Rows are one point carried round by a steady rotation, each followed by how many steps it has turned.
The counts run from 0 to 189.
[-0.38 -0.78  0.91 -1.33  1.14  1.07  2.76 -0.49 -0.35 -4.19  2.83 -0.26
 -1.10  0.84  1.30  0.53  1.34  1.75 -2.04  1.34  2.13  0.35  2.71 -1.00
  0.73  0.58 -0.85  1.41 -1.42  1.32 -2.71  2.38 -1.03  1.05 -1.51  2.38
 -1.95 -1.29  0.22 -2.07 -0.92 -2.34  0.21 -1.43] | 60
[ 1.00 -3.54 -3.79  0.41  2.74 -2.23 -1.56  2.02  2.65  0.65  0.09 -1.83
 -0.07  0.19  1.63  0.96  1.96  0.87  0.08 -0.59  0.42 -2.82  1.85 -0.66
 -0.09  1.49 -1.71 -1.38  1.25 -0.84 -1.24 -0.84  1.77  2.13 -1.42 -1.63
  0.66  0.49 -1.93  1.10  0.12 -1.34 -0.65  4.67] | 31
[-1.44 -1.26  1.53 -0.50 -0.53 -0.36  1.65  1.29  1.30  1.55  1.14  0.45
  0.03 -3.22 -0.50  2.07 -1.50 -0.55 -2.10  1.53 -2.52  3.85 -2.49  0.97
 -0.54  2.39  3.91 -0.76 -1.12  1.50 -0.42  1.55 -0.12 -1.58 -0.70  1.05
 -1.63  0.68  1.57 -2.57 -2.11  2.37  0.27  0.67] | 177
[-0.79 -1.84 -0.82 -0.54 -0.15 -1.15 -0.92  1.18  0.61 -1.49 -2.26 -0.51
  0.39  0.43  0.50  2.52  2.80  0.35  4.05 -1.93 -0.69  0.02  4.68  0.82
 -1.48 -0.22 -0.20 -0.82 -0.34  3.19  1.22 -0.26 -1.35 -2.41  0.49 -2.60
  1.84 -0.66  0.92 -0.58  1.05 -1.88 -4.49  1.73] | 40
[ 0.81 -2.40 -2.55  0.83  2.35 -1.87 -1.54  0.33 -3.08  3.65  0.96 -0.42
 -2.16 -2.62 -2.33 -0.91  1.47 -0.72 -0.48 -1.13 -1.92 -1.43 -3.11 -2.67
  0.30 -0.09  0.41  0.22 -0.30 -1.99  0.06  2.39 -0.19  0.40 -0.94  3.43
 -0.81 -1.31  1.01  0.08 -0.81 -1.75 -1.49 -0.92] | 110
[-2.44 -2.28  2.22 -0.78 -0.63 -0.01  0.71  2.35 -2.55 -1.23 -0.52 -0.43
  1.23  0.56  0.13 -0.11 -0.99  5.19 -3.47 -0.64 -1.37  0.22 -0.47  2.69
  1.72 -0.08  1.00  2.73  0.66  2.52  0.15 -1.06 -1.07  1.33 -1.85  2.55
  0.00  0.45 -0.72  0.25 -2.86  0.61 -1.19  2.60] | 146
[ 1.24 -0.32 -0.09  1.45  1.87 -2.63 -3.59 -0.98  1.28  1.49 -0.64 -0.36
 -0.17 -0.02 -2.53  0.24  4.08 -2.00 -0.10 -1.24  0.80 -3.91 -2.04 -2.17
  0.62  1.36  0.14  0.97  1.07 -0.66  0.47  3.41 -0.23 -2.44  1.67 -0.10
  0.05 -1.11  0.25 -1.85  1.17 -2.34 -0.30 -0.73] | 107
[-2.82 -0.80  1.96  0.27 -0.94 -0.12 -0.50  2.30 -0.86 -2.23 -1.04 -0.05
  1.17  0.89  0.04  0.20 -1.16  3.73 -3.71  0.12 -0.17 -0.52 -0.17  3.86
  0.59 -0.68 -0.48  4.04  1.26  2.74  0.93 -1.58 -1.41 -0.63 -1.14  1.75
 -0.35  0.87 -0.89 -0.59 -0.06  0.67 -1.19  3.35] | 147
[-1.44 -1.79 -0.02 -0.52  0.23  1.54  1.20  1.72  2.63  1.77  1.57 -0.53
 -0.18 -4.20  0.72  2.41 -1.71 -0.30 -0.76 -0.84 -2.16  1.60 -2.94  0.36
 -1.69  3.13  3.67 -1.23 -0.92  0.61 -0.62  1.50  0.65  0.66  0.18 -1.64
 -1.93 -0.34  1.55 -2.58 -2.60  0.88 -0.19  0.84] | 176
[-1.16 -1.58  0.74  0.55 -0.37 -1.02  1.56 -0.86 -2.27  0.62  2.74 -0.35
  0.38 -3.11 -4.67 -2.38 -1.22  0.71 -3.47  1.35 -2.31 -0.23 -0.79  1.43
  0.84  0.73 -0.36  1.48 -1.31 -1.39 -0.37 -0.63  0.16  1.11 -0.37  2.89
  2.58 -1.29 -0.26  1.93 -0.49  1.20 -1.62  1.61] | 15
[-1.23  0.32 -0.09  0.29  1.76  1.87 -4.57  0.23 -0.97  2.14  0.15 -0.52
  0.37 -1.86  1.01 -1.35  0.44  0.45  2.99  0.35 -0.54  0.59  1.31 -2.18
  1.46 -0.66 -1.86 -0.89 -1.30 -3.13  0.40 -1.96 -2.95  0.62 -0.57  0.23
  1.91 -1.05  1.34  1.89  2.39 -1.80 -2.53 -1.39] | 120
[ 0.72  0.28 -0.68 -0.48 -3.56  0.47 -0.12  0.20 -2.00 -4.06 -1.71  1.99
  0.57 -1.20  1.66  1.36  1.58  3.35  1.26 -1.15  0.36  0.61  2.42 -0.71
  0.81  0.15  2.03  0.33 -0.93  2.83  2.16 -2.14  1.13  2.69  3.34 -1.27
  1.61 -1.09 -2.48  2.89  0.29  0.08 -0.92  0.46] | 135
[ 0.39 -0.48  3.34  1.48 -0.87 -0.81 -2.53 -3.52  2.38  0.74 -1.71  0.30
  0.56  1.34 -4.50  0.64  2.69 -0.66  0.40 -0.82  0.70 -3.39 -0.66  0.09
  0.23 -0.21 -0.80  2.44 -0.62  2.48  0.73 -0.28 -0.68 -0.95  3.00 -0.73
 -0.32 -1.74  0.32  0.58  2.31 -2.21 -2.80 -0.94] | 8
[ 2.33 -2.19  0.55 -0.32  0.66 -0.83  0.54  1.17 -0.87 -1.08  1.51 -0.86
 -2.11 -3.40 -0.09  0.71  1.75  3.02 -1.09 -1.20 -0.94 -1.78  1.33 -4.15
  1.86  3.04 -2.78  0.67 -0.01 -3.50  0.16 -0.07  1.19  0.22  1.05 -1.07
  3.82  0.32 -1.74  1.06  1.18 -0.32 -2.11 -0.69] | 26
[ 0.54 -1.31  1.20 -0.51  0.71  2.93  2.21 -0.08 -0.05  2.59  1.69  2.14
 -1.42 -2.25  1.40  0.18 -2.66 -0.60 -4.36 -0.16 -1.19  0.97 -2.31 -1.06
 -3.21 -0.65  0.96  0.29 -0.72 -0.50  1.26  1.43  0.65 -1.56  0.07  3.63
 -2.04  1.39 -0.11  0.54  0.55  1.78 -1.70  1.24] | 79
[ 0.23 -2.19  1.65 -1.21 -0.24  2.70  2.65  0.06  0.52  4.74  1.66  3.61
 -0.70 -2.00  1.02  1.55 -2.38 -1.90 -3.67 -0.28 -1.05  0.66 -2.91 -1.55
 -1.13 -0.24  1.22  0.74  0.08  0.57 -0.43  1.03  1.04 -1.39 -1.22  1.97
 -2.74  0.16  0.99 -0.18 -1.23  0.76  0.26  1.14] | 78
[ 0.65 -0.62  0.51  0.23 -0.01  2.85  0.55 -1.54  2.53  2.81  0.70  1.86
 -1.78 -0.05  2.94  1.69  0.42 -2.29 -1.36 -2.39  2.37 -2.68 -0.08  0.15
 -2.28 -1.59  1.25 -0.14  0.13 -1.53  1.97  1.91 -1.68 -3.35  0.33  1.80
 -0.49 -0.74  0.53 -0.78  0.41 -2.64 -0.93  1.77] | 75
[-0.71 -0.70  0.87 -0.31 -1.04 -0.49 -2.20 -1.50  0.90  3.66  1.06 -0.33
 -0.12 -3.52 -4.66 -1.65 -1.12  0.27 -1.00 -0.77 -0.90 -3.73 -5.25 -0.90
  1.11  0.80 -1.36  1.16 -1.07 -2.25  0.18  0.99 -0.37 -0.52 -0.78 -0.71
 -0.68 -1.98  0.69  0.67 -1.24 -2.15 -2.00  0.55] | 12
[ 1.18  0.75  3.26  0.62  0.93  4.19 -1.36 -2.84  2.34  1.31 -0.39  3.24
  0.47 -2.53 -0.23 -2.52 -1.73 -1.38  1.46  0.59  0.11  0.76 -3.63 -1.84
  0.84 -0.14 -0.15 -1.62  0.68 -0.28  0.81 -1.11  0.58 -1.36 -0.31 -0.48
  0.18  1.16 -0.75 -2.71  1.81  0.84 -1.34 -2.68] | 88
[-0.01 -1.09  0.16  1.42  1.18  1.73  0.86 -1.94  4.00  2.18  0.02  1.17
 -2.11 -2.54 -1.15  2.13 -0.40 -2.47  1.64  0.04  0.80  0.90 -0.68  0.05
 -1.75 -0.49  1.74 -1.58 -0.25  0.94  0.08  3.43 -1.03 -3.14 -2.60 -0.09
 -2.59 -0.68  1.17 -3.52 -0.36 -1.28  0.01  0.27] | 173
[ 0.15 -1.86  0.17 -1.62  3.11  1.63  5.83 -1.25  0.52 -1.33  1.61  0.02
  0.06  1.75  1.46  1.13  0.45 -0.32 -2.78  1.03  1.67 -1.29  3.12  0.91
 -1.51  1.10 -2.69  1.12  0.64 -0.88 -1.87  1.22  0.54 -0.22 -1.89  2.01
  0.17 -1.70 -1.60 -2.30  0.24  0.23  0.42  1.64] | 159
[ 0.48 -1.20 -1.01 -2.51  1.13  0.13  1.19 -0.49 -0.07 -2.05  2.83  1.14
 -0.84  0.11 -0.80 -1.26  1.76  0.27 -1.83  1.16 -1.78 -0.19 -0.74 -3.49
 -0.44  3.68  1.17 -0.14 -1.07 -0.07 -0.50  0.90  0.47 -1.00  4.25  0.91
  0.92  2.60  1.15 -2.34  0.43 -0.67 -2.04 -3.89] | 189
[-0.93 -1.80  0.20  2.72  2.83 -2.56 -2.61  0.10 -1.73  1.04  0.23 -3.33
  1.38 -0.71 -0.77 -1.51  2.39  0.31 -2.10  1.45 -1.38  1.60  2.57  0.80
  0.37 -1.36 -0.73  1.61 -0.70 -0.65  1.10 -0.20 -0.96  2.28  1.15  3.47
  0.61  0.07  1.74  2.50  1.76  1.64 -2.45  0.22] | 115
[-0.38 -0.80  0.93 -2.20 -0.13  1.56  3.07 -0.03 -0.81 -5.16  3.54  1.60
 -1.70  0.92  0.74  0.74 -0.16  2.35 -0.29  0.65  1.30  0.32  2.16 -1.81
  0.55  1.48 -0.13  2.50 -1.83  1.55 -2.22  1.16  0.97  0.95  0.06  0.59
 -1.20 -1.70  0.72 -3.55 -0.19 -1.06  0.15 -2.35] | 59
[ 0.89  0.79 -1.32  1.37  1.53  3.21  2.40  1.21  1.73 -0.98 -1.92 -0.70
 -1.28 -2.68  3.46  1.60 -2.17  2.50  0.81 -0.65  2.81  2.56 -2.81 -0.07
 -1.45  0.03  0.19 -2.51  0.00 -2.89  1.83 -0.41  0.17  2.34 -0.80  0.90
 -1.30 -1.87 -1.30 -1.09  0.45  3.24 -0.59  1.73] | 165
[-0.90 -0.13 -1.96  0.49  0.75  2.74 -1.41  0.22 -0.22  1.63 -0.10  2.08
  0.74 -0.64  0.43 -1.85  0.67 -1.00  3.15  0.70  0.02  0.06 -2.37 -0.45
 -0.19  2.19  4.20 -1.05  0.01 -0.99 -0.62 -1.16 -0.36 -1.82  3.57  0.28
  2.12  1.50  2.05 -3.32  0.06 -1.44  0.96 -3.54] | 185
[ 0.83 -0.86  2.28 -2.80  0.03  0.95  3.07  1.44 -0.34 -2.12  0.95  0.56
 -0.45  1.19  2.61  2.10 -0.80  2.45 -2.56 -1.43  1.14 -0.75 -0.07 -0.46
 -0.16  1.98 -3.91  2.92  1.16 -1.15 -0.93  0.26  0.60 -1.74  0.31 -1.88
  0.23 -1.02 -0.33 -2.58  2.29  1.16 -1.50  0.76] | 157
[ 2.87 -3.12  0.81 -0.16  1.72 -2.47  2.89  0.79  1.16  0.23  0.72 -0.52
 -0.71 -0.35 -0.86  2.82  3.16  1.36 -1.67  1.50 -1.82 -0.25  4.39 -2.73
  2.31  1.61 -2.52  0.80  1.51  0.62 -1.88  0.38  1.91  0.26 -1.19 -0.59
  1.31  0.42 -2.06  0.04 -0.21  0.72  0.06  0.68] | 28
[ 1.87 -0.39 -0.15  2.45  1.40 -2.06 -0.44 -1.98 -1.36  0.26 -1.10 -0.40
  0.28 -0.60 -3.81  0.42  4.89 -1.06  1.31 -0.55  0.33 -1.84  1.59  0.39
  1.00  0.01  1.85  0.74  0.61 -0.76  1.39  2.13  0.08 -1.33  3.25  2.56
  2.80 -1.46 -0.56 -2.69  0.05 -0.66 -0.22 -1.98] | 105
[ 0.01 -0.86  1.30  2.73  1.60  4.70 -0.48 -2.74  2.77  0.84 -1.05 -0.42
  1.36  0.43  1.70 -3.12 -0.46 -2.13  0.94  0.82  1.75 -0.78 -1.05  2.46
 -2.63 -0.52  1.96 -0.64  0.48 -0.14  0.59 -1.81  1.18  0.45  2.69 -0.57
  1.74  2.11 -0.22 -0.56  2.76  1.15 -1.32 -0.32] | 85
[-0.88  0.04 -1.31  1.00  0.52  1.75  0.87 -1.11  3.98  2.00  1.80  0.15
 -2.62 -3.91  0.48  0.90 -0.81 -1.17  0.22 -0.10  0.43  0.00 -1.84 -0.16
 -2.44  0.16  2.08 -2.08 -1.18 -0.26  1.37  3.70 -1.88 -2.75 -2.42  0.01
 -2.67 -0.74  0.41 -2.59  0.19 -1.82 -1.49  1.55] | 174
[-1.00 -0.84  0.42  4.09  1.48 -0.39 -1.81 -1.55 -1.34  1.37 -1.11 -0.78
  1.00 -0.92 -1.27 -3.34  1.31  0.35  1.09  2.84  1.51 -0.50  1.86  1.51
  1.50 -0.24 -1.23  1.00  0.57 -3.18  0.36 -2.24 -1.18  0.25 -0.29  1.81
  4.88 -1.23 -2.52  1.29  2.00 -0.36  1.66  1.62] | 20
[-0.65 -1.79 -1.36  1.05 -2.30  0.30 -1.79 -1.91  0.51 -2.43 -0.35  2.10
 -1.68  1.21 -0.12  0.55  2.21  1.08  1.41 -1.55  1.37 -3.10  2.07 -0.09
 -0.48 -0.99  1.02  1.58  0.70  5.16  0.26  0.60 -0.43 -1.17 -0.18 -2.02
  0.31 -0.27 -1.66 -0.41  0.71 -5.54 -0.86  1.47] | 139
[ 0.93 -0.49 -4.91 -1.12  0.52  0.62 -0.78 -1.30  2.40  2.21  0.38  2.64
  2.76  0.95 -1.61 -2.30 -0.07 -1.11  0.58 -0.53  0.60 -1.30 -2.36  0.65
 -1.60 -0.23  1.33 -2.35  1.17  0.91  0.11 -1.65  1.73  3.56  2.43  2.04
 -1.67 -0.65 -0.80  1.35 -0.60  0.10  0.58  0.85] | 0
[ 0.55 -1.31 -2.44  1.92  1.35 -2.17 -2.68  0.83 -0.73  3.39  0.48  0.34
 -1.34 -0.04 -5.03  0.79  2.44 -3.24  0.70 -1.89 -0.58 -3.81 -1.81 -2.35
 -0.36  1.17  0.28  1.28  0.37  0.03 -0.35  2.07  0.66 -0.77  0.90 -0.50
 -0.07 -2.08  1.91 -2.02  0.90 -2.52  0.26 -0.71] | 108
[ 0.01 -1.03 -0.33 -1.75  2.06 -1.86  2.48 -2.62  3.92 -1.76  1.70 -0.28
  1.72 -0.62 -2.45 -2.88  1.15 -3.06 -1.34  1.32  0.00 -2.98 -0.21  3.00
 -0.41  1.95  1.40 -2.31  0.62  0.40 -1.60  1.14  2.16  1.00  0.82  0.05
  1.29 -0.30 -1.72 -2.22 -1.73 -0.54  0.16 -0.26] | 95
[ 0.02 -0.85 -0.14 -1.24 -0.09  4.18  3.49  1.24 -2.71 -0.95  0.97  3.38
 -0.65  0.90  0.21 -0.34 -2.88  1.81  2.94 -1.21  0.85 -0.58  0.72 -1.38
  0.89  0.76 -0.66  1.45  0.53 -1.96 -0.09 -2.69 -0.15 -1.82 -1.85  0.57
  2.62 -2.83  0.84 -3.33  0.46 -1.51  0.36 -0.06] | 154
[-0.43 -3.13 -1.27  0.10 -1.81  1.08 -0.45 -0.96  0.08  0.12 -0.17  1.20
 -1.59  1.53 -0.01  0.70  1.84  0.95  1.85 -1.42  0.70 -3.72  1.37  0.49
  0.23 -0.61  2.19  0.57  0.11  4.35 -1.11 -0.41  0.40  0.19 -2.16 -1.34
 -0.21 -1.08 -1.39  0.15 -2.28 -5.92 -0.48  1.01] | 140
[ 1.87  1.19  1.14  2.61  0.06  2.36  2.14 -2.20  3.43 -2.67 -1.05 -1.15
 -1.49 -1.73  1.02  2.75  1.34  1.06  1.18  0.39  1.64  1.99  2.85  1.10
 -2.39 -1.00  0.77 -0.55 -0.67  0.32  1.72  2.19 -0.83 -0.98  0.54  1.81
 -1.14 -0.88 -0.02 -2.63  1.30  2.15 -2.81 -1.19] | 169
[ 1.44  2.62  0.07  0.49 -0.02 -2.32 -0.99  0.69 -1.16 -1.38 -2.15  0.85
  1.08 -2.91 -2.83 -1.52  1.08  0.84  0.40 -0.07 -0.76  0.62 -3.72  0.93
  2.15  2.28  1.65 -1.41  0.68 -2.28  2.56  0.25  0.50  1.88  2.54  3.39
  2.13 -1.14 -1.48 -1.64 -2.36  2.64  0.41 -1.15] | 101
[-0.64 -0.33  1.99  3.10  1.90  3.31 -0.63 -2.33  2.75  1.50 -1.40  0.52
  1.66 -0.30  0.90 -2.96 -0.07 -1.69 -2.55  1.96  0.88  0.70 -0.30  2.35
 -2.73 -1.75  0.84  0.30  1.48  0.96  0.86 -0.69  0.43 -0.52  1.82  1.45
  0.40  2.89 -1.27 -0.03  3.20  2.76 -1.31  0.36] | 84
[-0.25  1.70 -3.72  0.79  0.73 -1.43 -0.42  1.01  0.90 -1.03  0.24  2.37
  0.92 -2.00 -3.36 -2.68 -1.47 -1.82  0.65 -0.06  0.11 -0.40 -3.64  0.46
 -1.33  2.82  2.12 -2.35  0.95 -1.47  0.73 -1.14  1.74  2.15  2.53  1.12
  1.18 -1.82 -0.73 -1.71 -0.28  1.36  1.83  1.15] | 99
[ 2.02 -1.70  0.53  2.11 -0.09  0.69 -1.67  0.85 -1.69  1.78  0.21  2.14
 -0.56 -1.62 -2.66 -0.01  0.16  1.00  2.75  0.37  0.19  0.05 -0.04 -3.62
  3.30  2.11 -1.42  0.44  0.47 -2.62 -0.72 -3.45  1.18 -0.02  0.02 -1.34
  3.76 -2.27 -1.25 -0.62  1.86  0.05  2.70 -0.18] | 23
[-0.57  0.75 -1.47 -0.01 -1.46 -0.99 -1.28  0.38 -2.05 -1.70 -0.69  3.94
  0.20 -2.62  1.32  0.48 -0.16  2.54  1.07  0.91  0.00  3.27 -0.40 -1.56
  2.39 -1.63  0.19 -1.38  0.01  2.61  2.67 -1.90 -0.27  2.54 -0.21  0.37
 -0.81 -0.71 -3.41  3.70  0.69  0.61  1.45  1.71] | 133
[-4.50 -1.94 -1.04 -1.63  0.76 -0.53  1.09  1.66 -4.16 -3.77  0.35  0.78
  1.75  0.91  0.63 -0.34 -1.51  1.57 -0.68  1.50 -0.37  2.13  0.13  1.85
 -2.18  0.59  0.51  2.44 -1.09  3.99 -0.65 -0.54 -0.50 -0.29  1.63 -1.36
 -0.40  0.06 -0.02 -0.27  0.76  1.61 -1.68  3.04] | 49
